In the data rows, 128 means zero.
Here are some points, one per row:
[148 174 102 127  92  91 102 133 153 151 120 173 137 187 133 145 123 160
 110 126 206 109  53 113 127  77 109  52 105 197 167 132  64 144 141 152
  74  62  73]
[138 119 108 108 152 168 163 129 118 143 153 131  65 120 146  72  84 106
  94 165 125 119 141 147 128 179 121 153 161 133 128 172 176  45 158 120
 135  86  87]
[159 145 115 201 134 170  31  70 157 139 137 163 150 195 127 100 111 161
  83 160  97 128 130 159 144 183 115 156  76 127 142 138 167 132 119 147
 101  56 188]
[125  96  92  95 137 106 111 171 174 144 165 109 122  28  75 116 110 123
 107 142 121 161  81 142  78 152 112 111 162 146 130 131 189  99 116 112
 125 140  70]
[206 117 124 181 112 124 113 122 135 156 132 120  63 119 142  75 103 125
  95 152 128 125 114 123 119 138 150 135 146 103 118 104 190 145  95  83
 191  71 208]
[151 174  85 120  89  89  83 133 163 156 111 152 148 193 134  76  93  96
  82 155 112 127 105 132 131 149 143 129  73 173 133 143  95  97 115 136
  89  70 159]
[118 114 103 133 116 123  77 102 142 123 228 105 141 107  96 104 124 107
 123 124 112 170  77 147  93 166 104 116  76 139  98 159 110 142 107 132
 115 164 142]
[113 124  95 132 106 118  66  90 130 135 223  92 125 114  84  55 102 141
  92 162  99 131 128 143 138 183 121 148  76 104  59 157 126 148  59  96
 121 137 127]
[169 129 179 116 134 107  79 134 159 100  75  65  92 107 172  57 102 113
 109 121 202 117  48 119 120  85 105  52  87 199 185  90 159 160  99  43
 194 125 124]
[103 218  95  81 128 122  76 144 135 111 211 105 147 104  90 104 124 105
  81 170 100 124 107 140 117 132 149 131 119 117 107 156  92 168  68 100
 144 116 180]
[112 202  96  77 121 118  66 144 135 133 105 135 147 128  79 134 106 101
  94 149 113 109 107 133 128 142 152 118 145 152 135 162 125 170 117 114
 116  94 136]
[102 202  94  66 132 133  54 135 168 144 116 159 158 194 133  99 139 148
  93 153 119 116 102 122 130 155 152 134 137 126 148 127 112 159 113 116
 128 116 144]
[136 117  96  93 157 178 172 128 162 139 121 156 147 205 120 106 154 136
  81 159 120 126 107 135 130 135 151 131 179 135 166 182 103  87 185 110
 115  96  93]
[111 204 101  80 132 129  70 143 110  90 132 135 180 131 146  77  90  98
  75 146  95 133 168 153 132 175 120 158  95 152 120 147 145 136  66  91
 120 142 178]
[165 139 171 133 139 102  89 131 139 124 217 110 125 106 100 111 174 134
 131 148 114 160  78 135 107 162  99 124 110 159 136 148 127 168 120 103
 123 131 163]
[127  96  99  98 149 119  99 159 121  79 138 164 179 119 139  66 101 104
 136 122 110 150  82 136 104 162 105 118 144 154 183 143 185  83 106  92
 133 182  89]
[125  93  87 103 131 105 103 176 131 149 139 111  55 131 142  55  91 102
  86 152 106 121 118 142 122 145 147 128 134 112 122 125 205 106 136 109
 180 140 124]
[159 184  91 115  90  90  81 115  98  96 136 154 174 114 123  52 104 135
  89 158 108 116 106 143 125 144 150 133  72 168 139 134 108  96  88 113
  95 117 147]
[110 213 105  96 149 122  76 139 121 145 127 117  70 127 139  92 104 157
  77 152 118 122 103 134 122 157 145 126 160 130 136 105 117 165  84 115
 139 106 158]
[172 142 103 212 129 165  46  67 125 142 134 119  70 136 158 123 112  97
 106 122 199 122  57  93 134  94 118  46 126 183 150 109 172 151 120 173
 108  69 184]
[156 108 174 130 130  86  89 125 152 141 126 169 155 198 142  71  98  94
 116 127 110 152  85 149 102 154 101 116  83 183 146 155 144 106 128  91
 149 136 123]
[116 100  94  95 157 180 175 137 136 113  85  78 104 110 174 109 102 113
  86 161 127 128 113 126 131 150 141 136 144 166 163 163 132 100 147  96
 127 116  87]
[214 116 118 185 120 122  99 109 167 141 181  94 118  45 104 111 120 108
 135 129 125 153  87 137 107 152 101 117 152 133 123 103 160 124  93 109
 136 124 166]
[109 102 114 134  98 133  61 111 105  87 129 158 185 118 152 105  82  88
 128 136 109 147  90 143 103 142 115 109  81 129  92 135 133 106  97 111
  73 159 140]
[150 179 107 105 107  94  94 128 162 144 111 179 145 210 128 115 113 105
  93 160 110 106 112 135 122 145 148 135  95 151 145 168  85  98 124 147
  84  70 143]
[151 174 100 124  93  93  93 122 142 128 185 122 125  43  90  58 102 125
 111 122 195 120  58 113 113  84 111  47 115 194 162 134  90 132  73 128
  88 118 104]
[203 118 117 167 128 129 108 113 145 154 105 161 138 200 139 102 146 133
 124 138 113 148  93 137 104 166 117 126 136 103 101 127 155  77 138 111
 147 125 173]
[165 129 186 133 147  92  81 122 156 154 123 172 154 192 123 110 151 138
 112 135 104 155  84 152 103 153 117 127 103 148 132 107 122  98 142 109
 134 116 129]
[164 121 178 124 150  75  98 129 145 149 128 161 160 203 149 107 174 108
 117 116 219 124  50  92 122  84 109  28 100 182 170 143 106 130 164 107
 148 137 139]
[122 101  87  99 168 190 172 133 137 118 217 128 134 101 104 114 130 144
  73 150 115 121 107 133 116 151 160 137 158 129 114 159 117 108 140 122
 111 122  99]
[128  98  81  98 129 103 109 170 166 135 115 164 146 192 141 122  92  96
  90 163 132 124 122 142 112 137 134 138 142 122 128 171 166  91 122 129
 155 120  97]
[112 127  94 138  91 129  56 106 112  97 141 155 186 118 143 105 112 162
  78 170 113 125 101 133 129 150 139 128  61 114 115 139  90 161  74 109
  88 151 155]
[230 127 117 180 124 138 107 111 147 156 128 163 153 210 137 117 149 115
 122 136  95 141  66 149  94 155 102 116 126 113 119 114 141 115 133 107
 140  98 192]
[117 118 106 139 110 129  68 100 104  79 138 156 182 114 140  96 146 125
 118 126 109 169  75 151 105 167 113 122 103 130 137 136 116 134 112  99
  54 153 134]
[119 201  96  80 128 115  64 159 145  96  68  81 109 101 168 129 103 102
 125 122 121 160  83 161  98 158 110 115 140 178 131  86 147 166  78 104
 145 117 142]
[141 100  93 106 151 117 104 167 112 111 126 120 106  87 137 136 128 162
  93 146 128 126 101 118 135 140 139 132 167 123 133 116 167 136 118  88
 135 131 100]
[121  80  83  90 142 107 106 163 126 138 136 118  69 117 146 115 163 128
 115 116 207 126  38 104 127  86 114  36 188 144 141 126 173 129 139 150
  99 141 107]
[107 202 111  96 129 115  71 145 129 123 212 113 124 104  97  73  83  96
  82 158 121 116 105 131 117 138 148 136 116 105  96 174 134 136  48  94
 158 151 170]
[109 132  91 146 106 138  68 104 132 132 232 116 159 115  90  51  88 108
  90 161 105 145 135 137 133 171 133 157  52 101  87 173 134 123  72 111
 110 132 170]
[169 118 163 133 135  94  81 119 126 123 216 106 135 118  77 130 103 108
 108 122 212 122  45 116 111  82 110  40  97 192 122 157 121 141  84 131
 203 128 140]
[167 139 121 200 125 170  43  74 155 155 122 180 151 204 135  63  95 106
  88 161 108 155 146 150 143 184 130 160  57 147 119 141 171  91 102 126
 122  78 198]
[161 145 106 229 134 160  52  75 152 152 121 148 149 213 136  57  97 111
 120 123 119 152  85 139  92 163 109 107  54 172 132 128 174  96 108 172
 117 114 182]
[104 207  99  81 131 119  56 156 124 163 142 113  59 125 149 114 101 112
 107 123 219 130  57 100 115  88  94  37 162 157 155 167 125 185  96 140
 119 127 130]
[168 148 113 215 120 173  42  69 108 102 139 163 182 103 151  70 108 109
  86 155 111 107 111 129 114 146 151 120  52 137 124 127 156 115  67 137
 115 132 193]
[215 126 115 178 120 125  94 113 148 148 122 169 143 184 133  90 111 111
  79 154 130 118 114 147 116 144 147 122 138 100 115 152 170  85 128 121
 172 105 178]
[153 176  96 120  99  95 100 109 106  90 130 158 190 131 135 109 130 106
 124 128 112 155  73 124 100 163 107 120  85 171 162 125  73 136  99 136
  60 125 114]
[158 129 113 209 133 169  33  77 143 160 126 173 142 194 146 108 106 163
 130 136 109 154  77 135 100 160 104 119  72 133 151 138 159 101 118 151
  98  78 173]
[199 117 116 179 109 125 124 101 105  84 129 145 189 127 141  52  90  94
  86 162 119 122 105 135 123 164 140 142 120 114 115 155 154 106  81  86
 173 135 213]
[153 129 112 226 130 169  45  76 115 100 125 164 189 125 140 116  94 107
  91 156 105 142 135 141 145 181 124 164  39 149 121 149 176 128  64 139
  95 123 209]
[180 121 178 123 136 109  88 137 150 144 105 167 152 201 130 132 108  88
 102 126 210 137  52 105 118  70 109  46 112 211 145 145  92 133 127 112
 141 125 123]
[175 123 171 119 151  96  87 136 148 107  85  88 115  99 179 110 162 125
  92 161 118 116  98 132 120 135 159 137 117 195 135  78 162 155 144  48
 160  86 164]
[132 110  96  85 164 185 185 146 119 165 136 122  64 138 145  70  97 107
 103 162 114 113  92 145 134 151 150 127 170 151 153 162 157  81 161 103
 146 114 104]
[120 133  91 142 102 132  72  92 138 138 226 110 132 107  94 110 113 102
  89 159 119 108  94 124 126 145 137 128  98 116  63 155 105 135 109 101
 115 107 178]
[139  97  76  99 140 108 106 160 107 124 123 111 124  92 142  98  99  83
  69 142 117 123 116 139 131 137 153 140 145 113 125 133 191 121  98 122
 138 145 126]
[166 117 170 130 130 102  82 138 110  88 145 156 194 125 135  72  94 124
 107 112 209 126  71 106 120  88 103  45 120 198 174 156  98 159  91  97
 172 168 113]
[107 199  94  82 129 140  70 149 141 129  85 118 155 127  70 107 102 169
  75 140 110 123 109 148 125 137 159 128 153 117 117 135  94 194  99 115
 121 104 149]
Along one direction, these points spread out more than along any other. For each point below, how far along it does it lie, from 0 to 99? The average is 50, and the first point in the table lies past the average. One standard deviation of the points above along it is 16.
[159 133 116 213 125 166  31  76 117 120 147 108 152 156  95 142 115 106
 122 140 120 149  89 129 105 155 125 119  78 167  81 117 181 131 110 144
 105 105 180] -> 32
[114 199 114  82 141 133  66 126 111  87 138 161 184 116 132  99 103 164
  80 160 118 123 125 138 128 156 160 126 143 126 147 139  85 156  78  74
 102 139 134] -> 47
[148 136 104 205 136 169  30  89  98 101 138 151 195 116 139 103 125 107
 107 119 221 132  44 111 127  70 113  48  96 187 147 130 105 152  87 129
 101 164 169] -> 57
[108 117  99 132 102 126  66 119 165 136 106 160 152 206 131 101 101  82
  85 153 121 124 107 134 117 148 146 119  55 115  92 163 118 111 125 139
 121 118 152] -> 38
[140  85  86  97 133 115 102 171 171 139 193  98 122  47  98  65  90 109
  84 149 137 125 113 138 116 146 151 133 140 145 134 153 198 105 107  89
 144 157  73] -> 60
[213 131 128 203 135 131 103 115 136 142 228 105 128 108  92  73  96 100
  93 162 126 113 113 142 109 147 154 144 121  81  93 156 171 127  82  99
 197 134 228] -> 33
[154 131 111 207 122 169  51  84 166 147 125 162 157 200 147 115 119 108
  90 156 112 113 103 130 120 139 151 128  70 145 107 136 160 145 131 156
 124  78 208] -> 29
[174 131 171 127 153  91  88 120 150 137 130 166 144 197 141 114 114 105
  89 143 111 138 105 135 138 155 152 140  88 178 153 163 141 112 127  73
 176  85 143] -> 47
[213 128 108 170 134 123 112 110 140 130  89 118 148 137  74 127 105 109
  78 146 132 133 108 140 116 144 157 126 143  83  91 124 171 136 134  99
 154  78 182] -> 42
[205 122 111 176 137 130 100 125 138 126 225 117 132 107  99 106 113 117
  77 164 124 122 107 146 123 153 145 127 123  74 105 140 145 117  97  81
 186 129 200] -> 38
[146 119 177 121 132  96  84 129 143 136  96 127 137 121  77 101 155 112
 116 125 105 149  90 136 103 160 103 115 101 195 163 117 151 165 125  86
 123  94 120] -> 57
